(in the rows, 128 means zero)
The rows of Z fall into a few groups, which share some directions, and each row is roughly a mix of its group's hidden directions, except some rows that fit no group.
Z, 151 rows:
[[132  79 112 151 159  84  86 108  89 164 120]
 [ 98 115  81 140 102 172  74 148 121 122 169]
 [ 98 157 164 127  92 121  93 188 118  97 158]
 [196 167 128 137 149  89 119 114 159 151  94]
 [125 105 176 134 168 139 147 162 155  65 110]
 [119  81  84 138  67  92 127 122 148 151 157]
 [169 130 104 182 103  86 113  73 109 124 120]
 [ 77  72 144 137 163 153 152 124 178 128 142]
 [ 73  94 140 110  74 132 107 163 107 164 114]
 [153 151 141 114 119 124 146  44 126 149 169]
 [109  95 163 151 116 110 114 157 189  80 150]
 [ 61 121 133 173 137 124 170  92 120 163 138]
 [149  81 152 128 115 138 140  61 130 164 170]
 [188 152 155 125 168 138 153 116 102 178 152]
 [104 158 131 110 171  60 147 103 112 159 102]
 [173 153  86 115 130 197 126 139 103 127  95]
 [161 113  86 149 146 184 141 100 136 130  71]
 [109 141 128 191 104 136 105  70 155 143  92]
 [127  89  64 106  89 131 131  73 110 142 130]
 [115  93 153  84 167  81 167  98 151 132 147]
 [119 150 116 183  95 136 163 159 134 191 134]
 [150 193 107 127 166  70 142 144 142 116 111]
 [146 121 122 114 127 197 105 184 125  82 128]
 [ 65 108 159 150 145  63 135 133 148 126 146]
 [ 99  66 111 126 110 135 184  85 107 110 124]
 [184 140 129 190 142 142 125 163 171 112 112]
 [143 129  99 123  93 188  79 156 143 107 165]
 [151 141  69 136 141 138 191 101  86 143 124]
 [ 95 187 132 175 130  96 135 136 126 183 111]
 [179 136 142 152 189  93 119  98  88 121 138]
 [131 144 177 134 188 153 180 121 118  97 108]
 [121 169 127 112  96 180  82 174 137 102 107]
 [193 116 101  68 135 102  96 122 125 107 145]
 [100 107 150 128  96 111 133  96 199  95  98]
 [ 81 155 174 157  96 130 155 146  75 142 114]
 [188 113 123 102  87 188 105 137 111 109 128]
 [135  95 145 113  98 207 118 115 154 119 164]
 [ 84 141 210 153 116 116 151 135 148 148 125]
 [129 148 160 128  79 144  79 115 159 178  97]
 [ 98 133  95  91  73 146  90 154 165 156 120]
 [116 127  49 122  86 110 120 161  91 112 125]
 [146 200  90  89 111 168 124 108 139 115 119]
 [100 119 138 167  92 174 153 149 114 148 188]
 [136 185 133 172  83 131 157 145 106 176 129]
 [114  93 103 116  96  88 167 105 171 166 160]
 [ 85 149 102 118  87  94 151  84 126 164  89]
 [115 183 100  80  92 156 108 122 138 175 126]
 [146 140 175 176 139 174 131 178 116 165 125]
 [ 83 144 182 144 167 102 112 137 113 176 154]
 [193 149  88 114 110 158  93 164 107 107 118]
 [ 53 131  95 152  77 108 129 150 133 112 138]
 [174  78 141 111 135 178 145 139 182 123 117]
 [162  75 145 121 166 107  82 101 172 115 129]
 [146  97 193 136 115 158 101 130 186 111 141]
 [100 103 125 160 124  66 127 131 184 169 135]
 [ 84 108 132 160 128 121 108 171 151 193 101]
 [122 145 174 152 148 165 131 159  92  66 109]
 [136 174 157 145 145 189 147 140 101  83 103]
 [166 109 171 138 164 163 114 158 155  83 160]
 [101 117 162  79 131 129 110 142 105  53 138]
 [ 89 128 179 130 148 176  69 125 117 155 126]
 [127 126 139 127  77 151 142  69 140 186 102]
 [ 88  85 128  83 110 162 140 140 161  80 105]
 [164 113 172 115 189 173  96 128 135 101 123]
 [112 160 191 150 162 156 143 166 108  94 113]
 [122 177 112  98 106 121 103 165 161  66 124]
 [110  84  95 136 102  88 102 139 165 186 130]
 [108 142 122 133 175  90 103 104  63 132  90]
 [109 135 128 119 115 103 170  70 168 168  91]
 [ 60  81 159 162 141 150  89 124 134 129 132]
 [197 178 119 107 128 132 171 118 110 160 138]
 [115  47 160 156 127 106 118 171 136 138 131]
 [120  95 161 158 127 122 144 138  84  54 144]
 [107 185  95 146 103 131  95 104  81 149 161]
 [ 80 156  96 150 136  90 157 169 122  87 154]
 [144 164  77  85 118 153  97 144  80 114 102]
 [100  90 126 163 144 153 101  69 168  98 124]
 [ 97 120 203 131 143 151  99 110 177 119 121]
 [ 72  98 154  81 151 115 138 165  96 103 105]
 [119 151 190 154 147 139 127 186 126  81 127]
 [126 127 185 161 134 147 189 125 128 110  80]
 [ 97  75 145 154 157  81 139 124 171  91 125]
 [166  91 155  95 160 151  83  99 136 124  84]
 [164  86  92  63 122 112  94 131 121 108 153]
 [ 47 170 151 135 143 109 115 125 109 161 128]
 [ 77 142 151 147 122 190 131 165 175 130 122]
 [ 85 108 164 118 111 163  70 111 159 113  94]
 [170 116 142 200 177 111 143 141 148 142 114]
 [135 157 116 134 123 159 116 202 172 110  93]
 [154 149 131 100 121 148 197  94 111  81 109]
 [107  83 130 191 145 141 115  78 164 114 135]
 [184 140  82 138 105 108 108 123 169 179 116]
 [ 98 124 162  98 166 120 163 159  77  85 137]
 [174  96 105 171 158 131 136 115 167 131 182]
 [ 81 133 155 163  91  97 112 177 110 152 161]
 [127 120 144 108 111 127 102 141 189  57 108]
 [111 183 133  73 126 124 129 124  97 101  73]
 [154  64 168 108  95 150 110 137 152  99 158]
 [131  80 182 130 181 144  99  92 140 143 109]
 [160 174 110  61 140 147 106 128 168 127 105]
 [ 64 133 188 157 118 132 105 144 159 135 156]
 [166 179 157 162 179 141 167 130 146 146 116]
 [179 137  97  62 106  93  98 136 109 129 117]
 [182 110 101 134 168  89 134  70 118 152 137]
 [134 163  78 114 148 184 157 102 151 145  92]
 [175 135 133 138 129 162 150 128 140  45 123]
 [ 73 142 100 164 139  92 189 129 132 105 145]
 [187 199 123 139 126 137 157 121 109 121 161]
 [136 156 159  78 104 105 118 179 110 169  94]
 [173 104 177 147 116 104 133 113  68 163 129]
 [131  93  89  89 143 165 122 106 168  84 163]
 [121 179 119 148  66 160 104  90 136 152 104]
 [201 121 151 144 150  94 125 133  75 142 145]
 [187 160 134 104 149 137 143 107  91 187 128]
 [125 187 154 141 167 175 160 132 173 132 126]
 [178 114  74 125 133 131 142  58 108 136 124]
 [ 93  58 147 107 124 149 127 140 169  86 139]
 [ 92 145 175 171 112 118 119 114  87 170 166]
 [150 124  82  69 162 143 144 147 132  90 167]
 [160 147  70 122 118  80 181 143 127  97 134]
 [122 160 194 162 148  99 150 171 138 121 157]
 [104 154 189 130 151 126  94 193 132 112 122]
 [ 81 102  67 131 140 112 110 146 100  81 105]
 [ 99 185 146 170  89 141 150 137 117 170  99]
 [ 94 122 168 102 103 151 131 158 181  77 114]
 [158 114 109 138  82 204 119 124 100 155 142]
 [178 131 114 161 150  79 114 106 168 155  90]
 [ 90 123 178 101  97 188  95 117 124 113 149]
 [159 103 128 113 117 127 127  91  40 135 121]
 [137 132  55 107 156 100 133 143  78 104 106]
 [103 109 180 154 116  72 150 114 159 171 123]
 [135 119 122  64 152 169 129 103 141  77  94]
 [100  85 106 168 126 112 124 100 100 195 134]
 [117 129  97  73 119  89 138  76 105  87 108]
 [190 135 107  96 145 140 134 140 147  61 111]
 [ 72 176 101 143 161 118 147 149  79 128 147]
 [ 75  94 161 144 163 159 148 170 161 114 115]
 [176 165 127 105 105 147 155  99 187 147 103]
 [144 137 133 146 110 138  62 189 140  85 124]
 [138 129  81 125  77 101 125 164 126 190 111]
 [151  92  55 145 129 122 125 120 153 177 103]
 [189 160 125  95 162  85 145 132  94  99 131]
 [177 110 112 109 198 112 129 123 170 104 145]
 [ 97  93 106  78 166 162 145 163 143 101 160]
 [ 75 135 128 124 195 159 163 120 101 102 118]
 [185 158 106 130 183 130 135 102 178 112 132]
 [185 112  84 158 120 124 115  84  84 103 136]
 [186  80 121 111  91 159  79 144 136 119 122]
 [140 130 158 161  79  83 100 120 106 172  92]
 [132  75 127 161 175  92 160  96 128 168 119]
 [ 41 155 118 164 137 103 126 133 142 152 131]]
In each list below, two rows fit none of the groups, and each other row fits one group, some only roughly. Which are they? Name them in the order they come.
  * K_837: [154 152 102  79 105 145 121  86 157  90 173]
  * K_325: [ 81 134 162 162  83 139 162 172 144 101 150]
  * K_14: [ 71 167  79 157  84 146 146 148 137 136 134]
  * K_275: [171  93 165 154 180 103 142 159 146 122 164]
  * K_577: [100 138  92 109 133 123 183  83  74 116 108]
  * K_360: [ 76 170 176 122 162 148 173 102 131 124 133]
  * K_11: [136 160 134  87 125 158 125  69 148 143  71]
  * K_378: [125  78  91 141 126  76 149 142  72 109 143]
  * K_15: [170 135 121 112 170 120 170 104 107 141  63]
  * K_708: [102  95  93  88 117 107  66 110  91 144 119]
	K_14; K_577
  * K_839: [ 93 146  62 100 112 140 103 157 148  83 113]
  * K_300: [ 87 193 102 133 136  81 128 116 169 127 148]
  * K_852: [ 91 133  86 155  80 128 142 167  88 157 156]
  * K_694: [ 85 188 131 160 129 178 162 109 121 108 115]
  * K_391: [ 74  90 117 169 120 121 123 128 194 134 106]
  * K_739: [112 135 175  79 102 174  89 147 110 162 115]
  * K_204: [126 178 150  94  72 160  93  97 118 141 108]
  * K_43: [ 99 133 151 143  72 152 124  92  87 181 127]
  * K_270: [148 185 160 154 144 161 116  82 172 128 109]
  * K_805: [134 134 135 203 163 141 114 158 109 164  92]
	K_391; K_739
  * K_456: [142 110 183 150  63 118 103 137 116 172 133]
  * K_4: [107  68  75 125  94 122  80 126 126 145 107]
  * K_271: [150 132 101 121 143 183 158  74  94 104  95]
  * K_998: [ 72 148 123 131  61 141 113 109 148  87 142]
  * K_78: [131 168 187 115 122 116  90 114 138 144  67]
  * K_887: [ 47 114 107 153 171  99 128 137 104 133 129]
  * K_266: [114  75 157  80 102 119 124 121 133  65 137]
  * K_602: [ 97 104 132 168 127  84 106  82  71 129 146]
  * K_71: [ 98  66 104 103 143 119 159  75 117 157 112]
  * K_313: [ 85 105 188 101 135 116 116 116  90  88  97]
	K_998; K_602
  * K_496: [128 110  98 133 168  80 160 151 138  62 127]
  * K_714: [144 153 116  85 151 112 146 164  60 159 113]
  * K_426: [ 76 133 151 150 128  66 160 138 108 113 172]
  * K_650: [ 98  97  83 146  72 152 104 127 111 166  97]
  * K_549: [ 66 121 135 108 151 138 125 104 122  67  85]
  * K_950: [ 46 142 149 134 166 128 109 124 139  91 108]
  * K_445: [123 107 152 162 161 110 105 147 140 120 209]
  * K_231: [ 78  83 185 140 113 126 118 119 122 126 182]
  * K_303: [ 92 107 127 169  66 131 110  82  93 114 121]
  * K_187: [139 126 106 127  82 180 143 119 102  59 131]
	K_714; K_426
